In the data rows, 128 means zero.
In each game, the first row plays the second. By how much does the first row win? 15 means about a draw, 30 a big win and 0 a big loss. Wins can go round in a circle. Each row has two weighted sums of its numbers, A and B, taken from their middle values. A row wins by its A times the other's B, less its B times the other's A.
[131 127 165 151 161 147 111 152 112 103  99 135 125 129  84 106 112  88
 158 154]
[105 123 153 161 101 137 141 180 126  84 135 120 175 159 109 164 156 183
 121  89] -> 11
[156 166 111 155 167  98 126 109  95 139 126  94  51  83 108 106 163  71
 163 183]
[106  84 207 143 172 183  91 162 184 107 112 135 165 160  88 147  97 144
 157  87] -> 17
[103  91 158 101 140 120  62 135 139 153 148 113 143 140 128 138 111 118
 116 119]
[164 205 107 178 175  94 109 123  95 111  90 154  93  89 142 100 171  87
 146 171] -> 20
[152 135 147 157 169 123 127 127 107 119  95 118 126 143  94 115  88  97
 157 140]
[ 66 112 119 101  78  99 130 137 164 164 130  81 111 145 151 142 104 127
  83 118] -> 14
[123 145 127 156 145 148 136 165 122  81 125 153 166 126  93 117 130 138
 165 106]
[156 103 182 144 158 140  74 113 132 148 121 144 111 124  73 140  94 137
 176 107] -> 9
[126 153 156 120 131 102  85 188 139 112 117 142 149 180 126 132 151 154
 112 101]
[145  83 105  75  99 108  93 110  59 179 153 148  96 128 159 119 124 114
  97 145] -> 15
[125 206 169 163 149 136 168 142 176  74 114 155 149 142  96 136 169 150
 164 103]
[116  90 126 102  77 152 136 164 159 129 157 140 134 135 146 157 115 144
 105  96] -> 19
[164 114 109 104 132 105 118  68  78 166 165 125  70  62 151 117 151 113
 125 173]
[124 134 135  61  39  98 132 154 181 192 163 159 116 148 185 124 151 164
  70 100] -> 15
[146 111 115 164 125 155 147 106  81 101 133 147 166 108 114 131 116 120
 136 130]
[100  61 134 136  95 188 169 125 139 140 143  88 143 172 112 145 104 142
 140 113] -> 26
[152 148 115 179 199 141 132  86 121 121 119  87  75 108 108 119 111  53
 171 148]
[ 98 106 177 118 155 129  76 170 148 118 100 121 145 167 113 126  84 116
 130  87] -> 17
[ 88 161 178 167 172 170 131 168 161  52  91 140 199 161  96 120 161 154
 152  88]
[172  99 102 111 126 121 132  61  79 148 168 115  69  59 132 120 138 107
 117 161] -> 9
[ 99 148 137  65  40 117 161 166 129 169 116 172 146 157 180 120 145 184
  86 129]
[108 141 155  95 160 113  96 131 161 136  94 125 114 153 122 142 110 100
 121 110] -> 16
[104 109 190 127 161 183  81 131 157 114 101 130 157 154  49 151  92 116
 138  71]
[ 98 100 167  79 129 114 108 143 148 155 104 114 156 165 132 122 134 135
  80  96] -> 16
[108 149 141 120 127 125 171 131 131 120 158 112 133 147 120 160 127 149
  99 104]
[138 127 133 138 193  67  52 103 105 136 105 116  49 149  79 106 101  65
 143 141] -> 26
[144  92 111  45  77 128 131 111 157 204 159 108  99 104 190 156 137 147
  68 128]
[114 110 180 103 126 133 116 161 159 131 143 143 152 170 132 142 126 142
 111  69] -> 14
[147 106  82 168 168 161 106  85 103 127 129 117  93  96 102 104 109  88
 189 155]
[126 124 131 138 103 123 159 110 114  99 131 132 191 167 110 148 124 162
 113  91] -> 14
[160 142  76 150 130 122 162 107 104 112 121 115 117  63 149  97 189  95
 157 202]
[104 115  79 137 118 123 175 130  81 103 146 150 158 171 112 128 126 137
 135 132] -> 19
[141  84  69 156 116 135  91 112  88 136 128 149 100  78 143  96  83 121
 150 156]
[105 177 172 157 151 128 149 149 155  52 106 140 175 161  71 135 150 135
 149  95] -> 23
[165  80  39 131 110 125 134  63  69 154 174  78  82  42 156  84 154  86
 155 208]
[119 151 110 138 119 144 109 128 147 132 121 122 131 107 159 110 141 119
 124 152] -> 21
[147 100 148 123 131 148 145 116 139 112 127 158 209 134 130 159 143 186
 115 114]
[128 142 143  74  84 119 120 173 160 159 139 181 124 136 170 121 137 193
  89  97] -> 15
[138 119 146 135 190  91  68 102 123 153 100 106  96 138 111 123  84  56
 124 137]
[163 193 113 175 155  75 144 123 103  97  86 145 100 104 130  89 168  77
 160 177] -> 14
[113 105 148 144 101 138 144 139 130 119 140 129 186 165 127 123 142 145
 113  96]
[115 110 127  89 122 101  85 123 126 172 156 138 112 125 140 143 127 132
  81 110] -> 9
[ 92 115 112  56  68 123 114 125 139 194 156 115 110 119 185 115 105 158
  76 115]
[103 111 127 125 138 150 117 126 156 135 114  91 133 113 133 141 113 146
 112 131] -> 14
[171 137 105 165 148 120 114  65  73 134 152 133 103  61 117 101 133 105
 151 179]
[114 120 188 138 149 130  99 158 145 127 113 152 146 169 116 147  99 139
 127  84] -> 16
[ 90 116 183 126 136 106  74 144 156 132 113 124 145 177  92 140 117 106
 113 104]
[135 199 109 158 134 131 153 166 128  87  86 137 130 131 121 105 140 110
 146 144] -> 18
[133 115 159 110 137 119 103 141 144 149 131 126 130 133 153 141 103 127
 139 124]
[106 146 169 160 126 127 161 168 138  98 111 149 169 167  89 144 169 173
 120  85] -> 13
[143  64  83 128 118 157 102 101  93 151 149 167 125  96 152 131 104 120
 156 158]
[109 106 127 166 118 124 170 122  97 106 137 158 194 147 104 140 147 157
 109 115] -> 6
[105 134 158  92 106 125  91 148 149 174 120 152 126 100 155 132 106 144
 118 111]
[168 174 121 130 184  70  77 118  93 126  88 144  63 123 109 124  79  67
 170 140] -> 16
[117 155 124 117 144 110 170 126 178 105 139  61 131 143  84 162 160 136
 116 101]
[185 176 121 160 178  76  81 133  98 119 125 157  73 114 123 101 128  60
 173 125] -> 16
[155 162 118 137 104 110 132 139  95 122 114 217 146 130 149 104 118 137
 149 152]
[103 144 200 157 134 130 139 121 130 103 142 142 184 163  67 153 140 161
 154  99] -> 7
[157 151 131 161 131  97 103 158  73 102  91 221 157 153 137 108 108 131
 136 127]
[149 119 154 102 113 129 120 106 151 148  95 146 109 108 148 137 115 130
 133 115] -> 16
[125  76 110  66 119 102  91 115  92 179 146 159 127 119 183 137 102 139
  75 149]
[121 142 119 123 135  72 192 144 105  98 121  75 140 146  67 131 153 123
 125 127] -> 15
[ 63 114 149  97 103  81 140 144 167 150 139  83 130 146 135 149 143 131
  98 122]
[ 87 141 140 147 158 139 162 115 160 105 130  74 121 119  94 122 140  97
 144 129] -> 8
[120 116 136 144 102 133 153 103 115 107 146 125 193 189 102 176 118 147
 126 103]
[133  93 114 101  91 112  75 141  98 172 154 176 132  99 180 129 103 151
  86 135] -> 17
[171 152  83 174 133 120 161  71  75  98 122 120 106  77 114 117 168 106
 175 163]
[125 115 122 159 162 111 103 106 121 140 135  96  53 128 122  86  94  49
 161 168] -> 14
[157 205 200 134 156 154 158 146 196  96 125 142 124 151 108 130 143 130
 144  89]
[141  64 171 127 143 113  86 134 135 160 145 113 137 150 106 143 105 126
 119 101] -> 8
[124 110 143 138 124  93 163 131 108 104 143 122 178 173 113 153 142 157
 121  91]
[143 116  93 185 176 135 125 101 117 127 118 104  96 108  93  97 123  60
 182 155] -> 16
[115  99 124  60  94 132 113 153 151 191 131 126 111 117 184 133 122 151
  53 142]
[156 134 151 134 127 123 130 140  86 102 114 156 145 123 121 121  99 114
 154 164] -> 18
[184 112 171 144 164 118 130 102 101 125 131 144  95  74 101 100 110  89
 188 140]
[136 104  96 146 140 128 183  99  85  95 137  77 148 138  88 103 133 101
 133 129] -> 14
[115  82 173 117 124  96  79 134 130 155 161 133 136 146 119 133  93 143
 117 109]
[146 119  90 152 117 142 183  97  75  89 122 127 149 159  70 107 111 115
 146 130] -> 11
[118  88 130 106  90 172 106 142 124 146 153 137 158 140 164 148 111 157
 126 111]
[142 137 183 153 168 145 139 149 151  95  91 187 171 139  71 159 125 163
 127  94] -> 14
[127  86 152  90  76 134 118 141 128 180 171 158 143 146 162 150 136 161
  75 104]
[102 109 168  89 108 114 104 165 148 134 135 144 141 182 127 129 115 134
 103 105] -> 14
[109 107 132 145 118 158 107 141 111 131 148 149 140 142 130 121 100 134
 134 127]
[ 64 111 135 118  91 114 140 121 167 145 136  68 119 158 130 137 109 135
 102 115] -> 20
[162 148 122 164 165 113 115 126 100  87 108 146 143  98 124 111 138 106
 166 164]
[123 112 124 166 171 143 104  87 122 144 105  82  48 127 114  97 115  57
 185 182] -> 14
[139 143 125 161 168 102 128 124 109 121 134  99 103  89 121 116 123 114
 167 149]
[136 124 101 148 132 149 157  99  76  99 163 148 167 109 142 115 131 147
 138 143] -> 15
[155 174  97 205 176  93 105 123  89  61  99 165 166 134  91 107 132 104
 191 137]
[155 165 103  97  81 139 196 119 117 127 176 126 143  86 168 126 147 191
 118 138] -> 13
[135  89 160 164 140 144 129 124 150 113 138 116 175 144 106 165 155 134
 109 114]
[ 98  72 128 119  99 153 115 115  87 118 152 139 150 158 113 139  95 139
 119 112] -> 17
[156 165 131 158 166  92 129 131 108 117  98 147 128 116 116 129 124 114
 139 142]
[176 175  60 101 112  94 122 101  88 154 129 167  75  34 188  84 154 103
  93 174] -> 17
[123 116 134  52  89 129  82 122 161 191 143 153 108 119 188 142 125 154
  67 120]
[111 113 122  99 116 141 129 110 141 165 125 126 128 126 174 119 144 160
  89 102] -> 18
[106 167 131 136 129 148 148 160 142 110 136 119 176 163 107 128 155 158
 123 100]
[120 141 173 177 159 170 113 158 145  87 116 179 148 143  79 148 108 166
 152  83] -> 11
[147 187 119 153 149  96 155 127 123 109 109 122 111  82 126 118 143  95
 153 157]
[109  92 118 104 136 154 100 126 122 165 149 113 112 112 156 104 108 126
 151 138] -> 16
[141 121  64 141 118 124 152  43  74 148 147  92  79  84 132  99 147  89
 134 184]
[148 149 150 148 210  90  52 104 102 137 104 111  48 121  97 122 102  56
 141 150] -> 14
[107 115  77 129 122 116 183  43 125 119 141  40  87  86 111  85 155  94
 170 166]
[115 122 108  62  79 119 100 140 123 175 141 140 117 110 180 133 142 156
  88 112] -> 17
[ 91  67  96 124  99 174 160 126 139 132 154  73 143 122 132 118  92 143
 122 126]
[101 141 184 108 133 159 107 141 194 151 113 112 130 121 144 109 142 127
 126 103] -> 9
[115 119 193 141 181 164  74 145 180 115 112 123 152 176  71 153 101 143
 134  73]
[101 115 124  75  75 153 136 143 154 153 161 118 135 130 156 144 117 151
 113 115] -> 18
[ 91  89 112 127  97 155 148 111  81 129 141 129 165 167 136 145 108 140
 125 136]
[179 195 112 168 153  97 135 135  89  91  96 164 112  90 141 109 156 113
 153 158] -> 14
[ 86  88 150 105  89 134 158 163 149 136 128 124 156 195 153 151 112 151
  83 113]
[134 174 108 162 155 125 172 133 118  89 120 119 115  84 125 143 184 101
 167 152] -> 14
[166 170 126 148 150  94 133 130 110 114  98 147 138 131 134 111 124  97
 150 168]
[124  77 118  78  87 142  67 154 113 186 144 168 128 130 186 137  94 150
  91 139] -> 16
[134  93 110 151 120 152 155 124 117 116 158 129 175 149 146 140 136 148
 124 111]
[ 98 146 128 125 132  91  83 151 132 122 117 129 141 156 151 139 136 141
 112  99] -> 18
[138 131  99  80  76 122 143 122 164 154 169  93 139 110 172 110 170 153
  88 133]
[136 125 112 181 200 141 151  91 122 134 105  72  63 138  84 105 105  70
 160 157] -> 11
[185 197 113 181 170 116 105 143 104  89 105 161 108  99 140  80 138 118
 163 159]
[150 170 127 161 169  86  73 123  89 120 113 110  53  93 118 105 116  59
 134 137] -> 14
[118 175 164 123 160 131 100 181 186  95  83 149 159 154  97 146 146 161
 127  86]
[116 128  95 117  93 153 148  93 174 138 149  75  95 148 131 134  93 124
 108 154] -> 2
[146 180  98 155 193 154 132 113 135  76  93 104 118 127  57 132 131 114
 165 104]
[122 130 161  42  82 107 119 134 147 185 150 174 136 149 167 141 137 186
  64 121] -> 23
[129 110 125 133 162 156 104 127 149 127 154  97 137 151 121 168 112 132
 107 104]
[106 116 163  94 122 110  83 149 141 138 124 119 161 158 145 130 124 145
 107 109] -> 22
[103  96 105 152 179 132 104 135 118 142 106  91 105 150 109 102  97  69
 177 156]
[123 152 121 134 132 170 150 149 157  87 111 134 137 134 105 121 135 147
 149 122] -> 19
[103 129 159 129 157 148 113 152 147 110 142  82 153 174  79 149 119 125
 120 101]
[ 93  77 120 105  94 164 150 105 150 149 145  94 156 188 121 129  96 125
  90 129] -> 22
[ 81  56 164 114 110 153 146 149 154 135 144 114 187 181 129 146 114 158
  87 128]
[124 145 142 120 162 108  53 153 117 126  82 156  93 144 132 108  81  97
 137 122] -> 14
[134 120  97 135 114 104 168  97 107  90 146  53 121 125 103 154 164 106
 137 128]
[122 154 124  82  77 127  90 164 158 153 125 168 124 128 168 125 121 181
  96 107] -> 27
[111 116 166 119 150 146  94 162 138 112  99 131 161 169 110 144 106 132
 122  88]
[115 144 153 174 158 125 107 156 108  90 148 142 185 155  95 143 135 137
 154  94] -> 15
[ 99 106  72 138 111 107 190  46 132 116 157  35  94  90 101  79 148  73
 149 190]
[133 135 124 173 148 100 112 147 112  73  99 164 180 131 107 141 132 105
 174 136] -> 19
[107 112 139 104  85 136 139 142 136 152 152 116 122 122 155 154 124 149
  84 109]
[106 118 147 143 138 142  95 145 109 116 118 141 125 140 127 143  80 122
 133 126] -> 17
[134  98  88 145 134 167 121 103 110 128 115 120  97 108 128 117  93  98
 175 166]
[112 110 109  97 114  92  80 110 119 183 151 148 112 111 135 155 130 139
  95 134] -> 20
[142 152 153 132 140  98 133 141 112 116 110 173 134 124 106 124 138 106
 154 140]
[131 117  94 101  64 151 185 164 153 129 150 174 195 129 167 147 157 202
  94  95] -> 16
[100 105 115 106 116 148 172 104 171 140 139  84  86 129 103 109 131 130
  93 125]
[128 135 135 124 166 114  46 132 125 131  80 144 102 137 106 121 103  82
 136 126] -> 10
[134 112 132 104 100 102 132 176 129 134 147 144 154 174 117 172 153 171
  59 104]
[108 123 156 120 143 120  88 162 147 122 112 172 163 153  96 131 110 139
 149 110] -> 18
[108 108 138 124 115 164  94 157 128 116 127 138 155 140 139 135  92 138
 130 125]
[124 138 132  71  81 102 113 125 144 179 147 128 103 128 175 138 120 154
  78 133] -> 15
[178 182 101 192 168  74 106 104  73  71  88 136 139 133  92 131 152  95
 185 147]
[110 133  84  84  66 138 160 112 131 151 159 110 124  96 185 121 184 152
  79 105] -> 29
[124 158 123 137 139 156 167 122 158 107 110 120 118 134 100 123 132 105
 154 128]
[165 161 110 150 178  86 119 160  94 108 106 157 120 106 127  91 168  90
 148 168] -> 12
[113 173 148 128 134 156 145 158 135  92 106 143 151 163 109 140 131 158
 152 119]
[145 120 116 169 185 143 123  90 130 135 105  96  56  90  99  75 117  73
 198 166] -> 13
[142 116  89 173 186 156 121 106 100 121 118 104  97 109 112 106  94  79
 192 164]
[ 93 129 124 124 102 129 149 166 137 116 163 149 189 152 129 144 133 150
 104  99] -> 9
[164 180 114 171 165  84 146 137 122 104 124 138 111 105 119 127 179 114
 170 157]
[152 171 141 139 121 122 147 142 144 106 101 166 146 117 138 113 146 148
 137 133] -> 18
[ 89  93 158 113 109 101 135 150 163 157 134  76 122 138 129 126 127 146
  80 125]
[141 112 140 105 108 140 122 136 158 159 125 111 116 125 156 125 129 129
  99 123] -> 15
[183 127 109  97 120  98  92  93  53 183 126 205 104  88 148 106 117 112
 128 148]
[163 211  77 146 169  60 134 124 104 107  97 132  94 106 151  60 165  65
 159 180] -> 14
[126 102 158 155 145 135 113 133 117 108 148 159 140 141  97 160 113 126
 163 107]
[141 107 117  87  96 120 110 113  87 178 142 162 133 111 200 126 117 136
  97 148] -> 9
[104  77 114 114 100 179 119 127 112 127 142 110 151 115 157 146 101 155
 146 143]
[ 73  65 138 129 108 162 177 114 147 146 145  68 132 179 126 154 102 135
  93 124] -> 10
[108 164 215 125 158 161 112 200 199  96  83 187 157 172 104 147 118 178
 146  46]
[118 107 124 125 160 144 117 107 121 136 127 105 120 137 139 102 101  93
 122 138] -> 19
[150  85 119  98  97 117 106 105 111 194 169 126  83  92 197 131 118 113
 105 131]
[120 152 169 120 163 120 111 132 162 115 118 135 116 177 135 122 132 117
 132 131] -> 15
[152 104 108 167 138 120 138  93 114 124 128  77  83 117 102 107 131  60
 176 171]
[156  68  98  91  93 104  90  97  99 192 185 112  86  84 177 146 139 131
  97 135] -> 24
[123 122  64 143 107  90 146  76  74 123 145 102 100 102 102  79 163  93
 135 189]
[172 159  74 140 133 121 141 108  75 120 122 133 111  37 149  92 151 115
 170 180] -> 14
[150  97 114  92 116 127 107 104  64 186 142 163  97  95 175 105 109 121
  81 161]
[103 148 187 121 150 184 113 160 191 127 100 143 150 149  89 154 113 156
 125  72] -> 3
[102 152 175 138 115 145 172 163 185  96  97 122 168 199 101 150 152 164
 113  64]
[196 192 135 162 189  67 124 104 100 133 118  85  47  50 116 102 170  51
 156 149] -> 10
[136 156 127 130 121 141 176 120 187  95 152  88 141 146  94 168 160 164
 133  88]
[142 120 149 168 155 139 118 135  99 103 135 145 158 152 106 123 116 155
 151 107] -> 21
[127 127 136 147 132 133 175 154 139 118 161 113 143 161  76 155 123 162
 121  82]
[109 130 112  78  80 148 104 161 145 167 115 187 125 124 161 132 129 179
 106 100] -> 17
[136 156 145 139 142  78 123 137 103 114 120 136 141 111 128 108 123 126
 141 152]
[111 138 135 127 137 172 177 131 169 101 102  91 123 122 113 122 115 105
 156 136] -> 13
[118 100 122  97  95 188 127 123 127 140 157 141 136 139 173 129 134 151
 120 124]
[154 133 109 147 129 124 160  93  97 121 117 115 125  74 148 109 139 102
 155 180] -> 24
[129 106 108  96 104 155 106 135 112 170 142 145 105 103 186 138 110 144
  93 126]
[160 126 112 123 136 154 155 137 127 127 165 124 137 150  97 139 125 148
 101  87] -> 14
[103 123 107 102  89 107 179  99 123 151 148 116 130 124 162 129 139 161
 106 146]
[138  86  93  40  60 140  94 146 126 211 158 164 116 124 219 149 120 166
  64 117] -> 18
[153  99 132 113 105  95 103  98  68 171 140 196  96  59 124  87 110 108
 120 171]
[116 130 123  75 100 124 116 153 139 161 136 148 123 121 169 125 125 148
 118 111] -> 16
[147 138 134 137 138 106 123 154 105 130  90 177 146 118 111 128 125 122
 130 119]
[112 133  96 122 106 149 155 145 148 112 146  71 138 133 121 127 132 136
  98 108] -> 14
[119 139 105 150 116  91 182  84 114  94 158  37 118 123 101 116 163  94
 132 168]
[113 156 214 133 153 193 100 165 194 105 105 172 137 181  69 181 106 156
 147  92] -> 13
[139 135 119 164 142 143 156 103  78  96 143 141 138 103 127 105 133 135
 179 140]
[102 112 197 108 148 143  90 177 200 129  87 152 182 169 137 142 136 163
 128  80] -> 11
[ 99  71 185 121 121 136  85 125 170 150 131 113 149 130 109 136 125 133
 134  92]
[127 127 124 154 156 132 137 116 115 120 126  96  97 113 116 113  95  88
 144 162] -> 17
[105 127 170 117 127 167  86 174 197 143  94 130 155 141 147 136 128 130
 123  96]
[134 132 129 157 183  99 111  99 110 146  97  65  40 154 105  86 111  48
 166 180] -> 12
[145 113 111  70 104 142 105 134 133 186 136 135 113 112 188 133 125 149
  89 120]
[135 130 130 100 117 120  91 111 115 153 115 170  82 102 171 101  97 113
 135 165] -> 15
[116 111 103  91  94 135 105 118 150 172 154 114 111 111 161 149 117 142
  90 112]
[154 157 125 155 166 119 114 115 100 102 119 120  93 123 102  96 123  59
 170 143] -> 16
[182 113  70 146 117 122 150  79  91 160 170 124  56  54 154 122 158  99
 113 159]
[161 170 112 202 191 104 122 125  64  49 101 182 155 120  88 137 138 108
 172 135] -> 17
[136  91 135 141 101 140 151 146 132 118 158 130 153 178 147 157 114 166
 111 103]
[116  73 137 112  82 165 137 130 140 154 128 121 163 146 145 151 120 160
 102 132] -> 6
[147 155  93  83 118  77 101 127 103 160 133 202 114  72 198 101 149 125
  86 162]
[129 144 141 139 116 115 160 150 129  90 142 139 183 153 117 152 136 162
 116 102] -> 15
[172  97  67 105 103  80 115  41  63 175 166  98  62  66 137 103 143  81
 131 178]
[ 96 167 144 125 126 118 142 134 157 114 120  95 153 126 135 129 130 142
 107 136] -> 17
[184 160 110 179 167  73 110  89  86 128 132  97  49  72 104  98 152  42
 159 171]
[105 201 196 105 131 152 158 178 201 102 127 130 136 174 111 144 125 143
 121  83] -> 18
[123 197 126 163 157  94 159 140 129  86  93 122 160 138 117 123 156 105
 158 150]
[128 127 130  83 104 146  89 139 146 139 142 100 114 140 169 120 124 149
 104 137] -> 14
[125 148 141  85 105 129 135 156 164 150  92 162  86 149 167 131 102 146
  91 142]
[101  70 125 130 108 181 153 150 150 126 133 118 173 167 102 143  73 152
 103  98] -> 13
[130 163 116 144 124  73 186 119 113  96 137  87 138 134  72 140 147 123
 128 140]
[124 113 153 128 109 132  91 168 121 151 138 150 145 155 146 127 108 156
 121 123] -> 16
[154 101 122 112  97 121 147  83  81 164 153 122  98  72 136 125 140 133
 136 151]
[169 200  88 187 167 117 141 108 105 103 101 140  86 111 119 104 133  77
 169 151] -> 16
[102 130 129 121 102 123  99 165 141 140 115 145 124 130 166 128 121 137
 110 104]
[146 116  59 133 123 101 138 118  81 130 158 133 123  67 184 100 185 126
 123 177] -> 14
[125 147 120 175 156  88 129 139  66 102  83 143 125 123 112  94 121  92
 157 139]
[ 97 105 128 158 147 120  97 109 111 114  81 136 132 185 109 101  96  92
 160 144] -> 16
[156  86 103 103 121  93 131  72  51 180 171 125  61  84 129 100 118  72
 128 174]
[146  79 108  91  95 141  88 144 126 181 146 168 131 102 179 130 113 162
  96 129] -> 19
[111 161 131 111 123 132 143 143 171 120 114 100 120 114 116 118 148 130
 103 136]
[162 109 112 159 110 119 121 128  91 109 149 177 187 101 157 148 114 139
 116 147] -> 18
